The rows of R fall into a few groups, and each row is roughly a mix of its group's hidden directions; some rows fit no group.
R:
[[ 22 -21 -11  -5  34   5 -21   4 -26   3]
 [ 13  -4  24  38  27  -2 -11   1  11  15]
 [ 25  35   0  -3   7   4 -15 -27 -12  17]
 [-31   9 -22 -21   7 -26 -15  11  -7  15]
 [-24  12  41   3 -14  -7  -6  25  -4  -8]
 [ -2 -10  21 -13  13  23  13  34 -17 -17]
 [  0  -3 -21 -44 -18   9  12  12  -2 -17]
 [-21  13   1  -4 -43  -8  25   0  15   3]
 [-40   1  -6  -3  15   4 -17 -34  -3   1]
 [ 20 -32 -31 -24   0  16  -4   1   1  12]
 [-13  -7 -39 -36  -5  -7   9  -7 -13  -3]
 [  2  -1  30  30  -4  30   6  14  17  10]
 [-21   3  24  14   7  20 -17 -19  27  18]
 [ 40   2 -16 -11  14  10  15 -13 -25 -10]
 [-39   3  21  16 -22  11 -11   0   1  21]
 [ 12   7  40   9  -1   5   2  29   8 -24]
 [ -7  16  48  -7   9  -4  -5  17 -16   7]
 [-11  26  27  -1  13   0   2  -1  24 -32]
 [-23  -6 -21   7 -10  -8  17   6  36  24]
 [ 27  -6  19  -6  32  -2 -28  -6   2 -21]
 [-32  -5  19   4 -12 -15 -18  23  26   0]
 [-17   4  12  24 -39  12   3  10  22   7]
 [-11   4 -27   9 -22  -3 -28  -7  28 -17]
 [ 34 -19  12  -5  17 -11   6  10   6 -33]
 [-13   9   3 -36 -20 -19  16   4  -1 -27]
 [  5  21  11  -7  -6  36   6  20  14 -28]
 [ -8  10   6 -38   5 -16   6   5  -5 -37]
 [  0  17  18 -10  20  -4 -16   3  12  43]
 [ -3  22  26  -4   6  -6  27  -7 -28 -23]
 [ -4 -14 -23 -43  -3 -21  13   7  -8  -4]
 [ -6 -24 -34  -6  12  -5  18 -10  14 -28]
 [ 15 -22  16  27  29  -4  -9  23  -8 -12]
 [ 24 -31 -38   2   4  13   7  -9  -2   8]
 [ -3 -33 -19  14  16 -17 -10   1 -32  -7]
 [  7  31 -10 -12 -31  24  -8  21   9   6]
 [  2   8 -19   7 -24 -26  -9 -32  18  15]
 [ 16  -3  37  -5  12 -23   7  27  15  -4]
 [  9  -7 -34  29  26   4   9  -1 -21   5]
 [ 11 -10 -14  -1  40 -10   8 -34  -4   2]
 [ 17 -17  13  30 -17  19  -5   3   9  30]
 [  4 -20 -31   6  34   1  -7 -13   0  24]
 [  9   4  14 -12  -3  20   6  33   2 -38]
 [-20   8  -3  20 -34   8  23   3  13  23]
 [ -5 -30 -35  -2   9  -2  30  -5  14  -8]
 [ 11   1  -1  38  -3   5 -15 -19  20  28]
 [  4 -22  -2  32  36 -12 -13  -1 -11   9]
 [ -1  -7  23 -26   6  12  13  29 -14 -27]
 [-24  21 -33  18  21  -6   0 -17   1  11]
 [ 25   9  -2 -27  26  15  -8  -8 -29  -2]
 [ 25 -35 -17  -4  17  13  18   0 -14  14]
 [-27  25  -6 -12 -31 -14   8 -22  -9   0]
 [ 26   9   2 -19  36   3  -6 -22 -20  -5]
 [ -5  38  16   3  -6  -8  30 -16 -17  -9]
 [ 13 -27 -16  -1  44  -7  -3  11   3  10]
 [-37 -10  22  27  -9   1  -4 -11  15  16]
 [-11  22  -9 -38 -17 -10  17 -11  17  13]
 [ 26 -22   7  -5  32 -12   8 -11 -17 -21]
 [-37  -6  19 -13  18 -15 -27   6  -7  10]
 [ 18  12  27 -12   1  28 -23  13  23  -8]
 [ -2  -2 -27  28 -10  -1  -4 -17   2  37]
 [-18  12  -6 -34   8 -35  19   4   3  -1]
 [-18  18 -36 -11  12  -6  -2 -19  -6  27]
 [ 16   3 -22  15 -34  -6  26  14  14 -11]
 [-19   7  19   4 -12   4 -22  18  40   2]
 [ 31 -24  -5 -22  12 -12 -23  -4 -20  -6]
 [  0 -11  -2  25 -46  11   2  14 -10  -8]
 [ 20   0  30 -13  21   7 -22   5 -29  -8]
 [-34   4  19  14   3  15 -15 -20  13  25]
 [  8  -1  24 -23  11  -3 -26  29  12 -19]
 [ 13   9 -12 -38  27  -8 -16  10 -18  -6]
 [-31  10  39  -4   2 -14   6  23   5  -1]
 [  2  12 -17 -10  25  -8  37 -25   4  11]
 [  4  -2 -26  22 -36   8   8  -2  12  25]
 [ 19 -30 -16   3  -4  12   3  -2 -23 -34]
 [-16  15 -39  -4  22 -19  -5 -19  -9   0]
 [-19   8   5  18  36 -35   3  -2  -6   3]
 [  7  12  -8  25  28  -6 -25 -27  16   6]
 [-11   9 -33 -23  10 -33  -8  17   7   2]
 [ -9   8  -2  13 -44   2   6  26  19  -2]
 [ -6  12 -30 -16   0 -34  -9 -28   1  -6]
 [  3   6  33  19 -23   8  -4  17 -10 -29]
 [ 24  11  -3 -30  32  13 -15  -7 -16  -2]
 [-15  19  -9 -12  26 -16  28 -17  20  13]
 [ -1 -21 -25  20 -14  16 -18 -22 -24   6]
 [ -5  17  25  34  -1  14   0  -5  32   3]
 [  5 -13  30   5   7  -5 -13  14  38 -20]
 [ 10 -10 -21 -22 -30  34  -2   2  -6 -12]
 [-18  21   2  24   0 -13  -4 -32   4  27]
 [-10  -7 -16 -19 -29   2   2   6 -28 -30]
 [ 10  -5 -39  11 -21   7 -22 -15  14 -12]
 [-28  19 -16  23  31  16   9   4  -3   6]
 [-22  31   2 -17 -35  -7  11 -15   0  -2]
 [ 22 -14  15  35  -6  30 -18   1   0   2]
 [  7   0  20 -37 -12 -15   3   5   1 -34]
 [-30  16  33   7 -19 -10   0  23   9   4]
 [ -3   0  15  31 -36  24  15  -5   4   5]
 [-18  15  46  -4   1  -8  -6  19 -12 -11]
 [ 12 -23   3   5 -14  13 -39  16 -10 -20]
 [-29  28  13  20 -12  -7   2  -3 -18 -25]
 [  8  14 -25  20 -33   7  -3 -12  11  26]
 [ 14 -21  -1  14  43   7  -6  23   0 -10]
 [  3  -5  21 -31  13   4   5  22 -14 -33]
 [ 24   5  30   5 -10  41  -3  -3  -1  -6]
 [-24  28  28   2 -10 -13  16   3  -7 -26]
 [ 20   1 -16  -1   3  11  21 -19 -42   3]
 [-10 -22 -31   9 -18   2 -17   8  32   4]]
Each list below has four rows that fit no group; the rest each fit one group, if only roughly. Name those rows in the order they come.
- J_724: [-23  18 -15   4  18  -8 -22 -13  -7  34]
- J_443: [ 16 -19 -24  12  21  11 -13   0 -24  27]
- J_250: [ -9  -1 -40 -20  12 -21  -3 -11 -23   0]
- J_75: [ 21 -27 -23   7   0  32   5   8  11 -20]
- J_291: [-12 -24  30   1  25 -24 -19  11   2  -9]
- J_77: [ 14 -16 -19 -18  39  -7   4   2  12  23]
- J_822: [ 13   0  32   9 -29  28  -3  17  -4 -10]
- J_160: [ -9  13  -9  39  -3   1  -8 -20  24  22]
- J_918: [-16  21 -24  23   0 -13  -3 -29  17  16]
- J_207: [-18 -19  -8  13 -41 -12  -8  21  -8  -9]
- J_962: [ 15  -4   9  32  35  21 -10   6  14   8]
- J_904: [-10   3 -38  -6 -18 -28   5 -19  -4  17]
- J_869: [-20  23   3 -14  -9 -33  13 -20   9  20]
- J_255: [ 10 -13 -36  -9  -2 -19 -11 -17 -22  21]
- J_317: [-18   0 -17  24  -7 -17  -5 -27  20  27]
 : J_724, J_75, J_207, J_317
- J_704: [  1 -15  21   6 -19 -16   1  36  10 -25]
- J_336: [-23  29   7 -19  15  -3  11   7   8 -33]
- J_949: [-10  -2 -30  -8 -36  14  -2 -25  -9   9]
- J_92: [-19  -9 -13 -18   7 -30  37 -12   6  -1]
- J_964: [  3  -8   8 -29  23 -15 -13  13 -34  -9]
- J_216: [  3  17  14 -16 -16  -1   0  36   8 -31]
- J_297: [ -9  23   2  29  -3  18  -8 -30  11  23]
- J_660: [ 13 -14  -1  -2  33 -25 -10  -5 -29 -17]
- J_827: [-17 -14   9  -2  -1 -40  -8  30   7 -14]
- J_952: [ -8  -1 -21 -31 -25  24   3  15  16  14]
 : J_92, J_216, J_660, J_952
- J_91: [-16   2 -32  -9  18 -16   6 -20 -23  21]
- J_967: [  9  15  -4  16 -27  27   4  -1  36   5]
- J_493: [ -9  -4  17  19 -47  10 -10  14   6   1]
- J_104: [ 15  13 -31  15   4   3  13 -24 -26  20]
- J_59: [-21   3  16  -1 -29  -6 -13  39   7  -6]
- J_105: [ 26 -29  -8  13  -7  25 -19 -12   2  21]
- J_372: [  7 -15   8   7 -31 -13  16  29  -8 -26]
- J_165: [-14   2 -28 -26  -7 -20   8 -24   1  25]
- J_117: [ 12  16   5 -15 -13   2  12 -13 -44 -16]
- J_172: [ 13 -20 -26  20 -33  15 -12   5   6  13]
- J_58: [ 22 -14 -23  -5  27 -27  18 -10   0 -15]
- J_845: [ 32 -16  35   1  12  11 -21   5   5 -11]
- J_762: [  9 -26 -31  19 -29  13 -14   4   8  -6]
- J_969: [  8   9  11   9  49   2  -4 -21   0  11]
 : J_493, J_104, J_117, J_969
- J_8: [ 13 -24  21  11  -7 -19   8  23  12 -30]
- J_305: [  6   7  26 -24   9  -2  27  14   9 -30]
- J_877: [ -5  12  14 -34  21  -2  -4  11 -24 -26]
- J_956: [  6 -19 -22  24 -31  13  26  -1  -7   0]
- J_183: [ 12  21  -7  -6  21  24  16 -19 -30  11]
- J_898: [ -6 -15 -27 -10  21 -31   4 -16 -11  21]
- J_198: [ 28 -29  -9  18  14   9  -1  -3 -30 -11]
- J_470: [ -6   4  13   2 -26   2 -11  32  35  -8]
- J_287: [-27   8  19   8 -25 -11 -16  21  13 -22]
- J_718: [  5 -15 -36 -20   2 -24  -6 -13 -23   8]
 : J_305, J_877, J_183, J_198
- J_692: [  7  -5  -4  36 -17   9  -6 -11  15  35]
- J_643: [20 -3 20 -5  2 31  7 36 -8 -9]
- J_784: [  7  -2 -11 -46  -9   7  13  21  18  -6]
- J_510: [ 29  -1  11 -20  22   6 -13 -20 -20 -22]
- J_398: [ -5  -7  22  35  24 -14  -9  14 -18 -13]
- J_258: [ 16 -20 -34  -4  16  -7  24  -8 -21   9]
- J_467: [ 25 -16  -6  24  -9   1 -21 -17   7  31]
- J_136: [ 18 -11 -25 -14  28 -29  12  -5 -13 -13]
- J_420: [-20  32  37   1  -9 -12   9   5 -10 -11]
- J_974: [ -2 -10  29  23 -17 -11  -4  20 -19 -27]
- J_424: [ 23 -12  10  37  25  -5 -16   1 -16   0]
- J_448: [ 29  15   5   2 -30  31   5  15   8 -10]
 : J_643, J_510, J_258, J_424
- J_520: [-11   3 -11 -41 -10 -22  10   3 -14 -24]
- J_125: [ 23 -10 -11  23  23   3 -27 -18  -5  21]
- J_123: [ 37 -14   6  -5   7   2  16   2 -29 -25]
- J_863: [-21  11   6  -3 -40  -3  -3  19  27  10]
- J_185: [  2 -31 -28 -14 -26   1  -9 -10 -22   6]
- J_194: [ -8  34  28  19   9  -9   6 -11  22  13]
- J_659: [ -7  17  -7  33 -14   1 -17  12  35   8]
- J_558: [-13  39  14 -19 -17   8  12   3  24  -2]
- J_182: [-17  19 -14 -22 -12 -16  11 -28  12  24]
- J_433: [-37  18 -28 -12  -4  -7  24   4 -10  -4]
- J_804: [-15 -15 -42   6   8 -14  -1 -13  14  22]
- J_613: [ -4   0 -20 -39   6 -23  -1  -2 -21 -22]
- J_855: [ 16  -5  39   3 -13   1 -15  27  -2 -21]
- J_960: [  9 -18 -21  22  34  20 -12  -9   3  16]
 : J_863, J_659, J_804, J_855
- J_864: [-16  14 -22 -19 -25 -29  11 -18  11  -6]
- J_846: [  4   2   3  35  15  17 -16 -23  11  26]
- J_723: [ 20 -36  -6  28   6  12 -17  -6 -12  11]
- J_486: [  9  12 -30  -7  23  -7  16 -33  10  14]
- J_187: [ 27   2 -15 -17  34   4   5 -27 -15   3]
- J_932: [  5 -18   7 -34  -1   3   9  26 -26 -19]
- J_455: [-19 -21 -32   6 -24  -7  -6  -2  20  20]
- J_334: [-26  25  19  10 -20 -11  25   9   9  19]
- J_100: [-20  -5  -9 -43  -7 -11  10  23  -3 -14]
- J_272: [  6   3  16 -20  18  19   3  17 -34 -23]
- J_79: [  4 -19  15  -7 -44   8  14  16  -9  15]
- J_727: [-33  18  16  -6   2 -18 -17   7  24 -20]
- J_175: [ 19 -16 -16  17  29  28 -12  -3  12  18]
- J_114: [-36   7   7  31  -9   2   8  16   4 -25]
- J_741: [-31  -2  -9   4  24 -18  -9 -25  14  23]
 : J_455, J_100, J_272, J_114
- J_320: [-28   4  15 -29   4 -31   5  19  -2   9]
- J_480: [-20  -5  -8  15 -31  -1 -10  17  29  20]
- J_308: [ 38   0   5 -12  -3  11  11  11 -32 -19]
- J_497: [ 25  -5  -6 -21  22  -3   1   2 -39 -15]
- J_162: [-10  28  39  -1  -7  -8  16   9 -21   9]
- J_927: [ -4 -15  18  27  24  -1 -10  23  21 -21]
- J_815: [-18   1   7  30  -2 -26  -9 -26 -25   7]
- J_280: [ -2  -2 -40 -14  22 -18 -10 -11 -23   3]
- J_908: [  7  17  25 -22  28  -5 -32  -3  -9  -8]
- J_69: [ -1   3 -34 -19  -7 -10  27  10 -24  16]
- J_76: [ 49   3   4 -14   9  14   5   7  -4 -20]
- J_41: [ 12   0   7 -19  44   5 -17 -23   6   0]
- J_829: [ 37   1  12  -2  25  27   0 -22   2  -5]
- J_324: [  7  15 -23  -4  13  -5  27 -23  12  31]
- J_673: [ 15 -12 -34  10  28  -6  22 -14  14   3]
 : J_320, J_927, J_69, J_673
- J_655: [ -3   9 -23  -1 -26  22  -7 -29   5  25]
- J_838: [-24  27  19   9  20  -7 -10 -23  16  18]
- J_601: [-34   7 -20 -28 -29   1   9  -4   9  -1]
- J_121: [ 30 -33 -24   7 -12   7  -2   8  16  14]
- J_651: [-12 -15   0 -20  21 -37  -9  22   7 -14]
- J_312: [  9   6 -37 -13  17 -11  13 -18 -28   8]
- J_130: [ 20  -7  -6  17  27  40 -11   3  10   4]
- J_713: [  3 -13  13 -25  37  -7 -23   1 -20  -5]
- J_112: [  7  19  34 -21   1 -10  16   3 -24 -21]
- J_803: [-18  -8 -28  12  39 -13  -1 -11  -7  15]
- J_135: [ 20 -27   1  31  24  12 -19   8 -11  -1]
 : J_838, J_601, J_121, J_112
- J_131: [-23  -5   5  12 -23 -21   0  19  36  -6]
- J_371: [ 21 -30  16  15  -4  -9  -8  24 -20 -20]
- J_615: [ 30 -14  -9  11 -15  17  11  -8 -34 -17]
- J_775: [-14  20  42  -2   7 -10  14  14  -6  21]
- J_426: [ 18 -10  38  -8  12   8 -15  13  10 -26]
- J_106: [ -7  15   0  37 -12  32 -12 -17  -8  -5]
- J_241: [-26   9  -2  15 -30  -8   3   6   9 -35]
- J_924: [ -6 -25  -6  45 -11  15  -7  -6   6  12]
- J_240: [ -6  21  28  -5  -5  20  15  12   6 -35]
- J_624: [  1 -16  18  46  11   9  -2  18  10  -3]
- J_576: [-30   5  15  -7 -13  -4  -8  29  30 -15]
- J_476: [  4  -2 -10 -47 -28  -7  12   3  -6  -5]
 : J_924, J_240, J_624, J_576
- J_352: [ 27 -12  -8  21  18  -5 -30 -19   9  18]
- J_239: [-10 -17  14  -2   5  -6  44  18 -15 -13]
- J_819: [  2 -14   1  45   7   3 -20 -15 -20   8]
- J_652: [ 19   6  -4  -8  34  12 -21 -20 -26  10]
- J_698: [ 35 -27  24  11  -1  15 -17   9  -1  11]
- J_108: [ 36 -18   4  -2  13  -1  17  -4 -25 -24]
- J_703: [-18  21   4 -38 -15 -12   2 -14 -15 -19]
- J_197: [-10 -25  33  24 -20 -10   4  16  -2 -15]
- J_777: [-29   7  34   6 -15  -9  15  27   2   4]
- J_60: [ -3   0  -6  -8  27 -28   4 -13  -7 -38]
- J_82: [-15  33   6   9 -37  15  -5  10   2 -14]
 : J_652, J_703, J_60, J_82
- J_990: [-22  14  25  19 -34  -3   9  20  -4   1]
- J_657: [-24 -12   0   1   1 -37  -8  21  27  -8]
- J_421: [-10  -2 -22 -11  26 -10   8  -9  33  26]
- J_405: [ -1   3   4 -15   4 -22  12  40  -6 -29]
- J_436: [ -6   8  22  33  23   9 -26 -12   9  14]
- J_788: [-35 -11   4  14  -1 -27  -6   4  31   6]
- J_186: [  5 -26  22   0   6 -29  -2  21   6 -29]
- J_25: [ 11 -34 -38   8   0   9 -14  -7 -15  -8]
- J_274: [-26  -9 -14  22  10 -17   9 -32  13  16]
- J_567: [ 23   1   5  10  15  -4  14   1 -47  -8]
- J_292: [ 29  16 -27  -9 -11  21  18  -9 -21  -3]
- J_549: [-32  -6  11 -16  21 -17  19   9  19 -20]
- J_243: [ 36 -14   2   0   3  16 -25  -4 -31  -1]
 : J_405, J_436, J_25, J_567
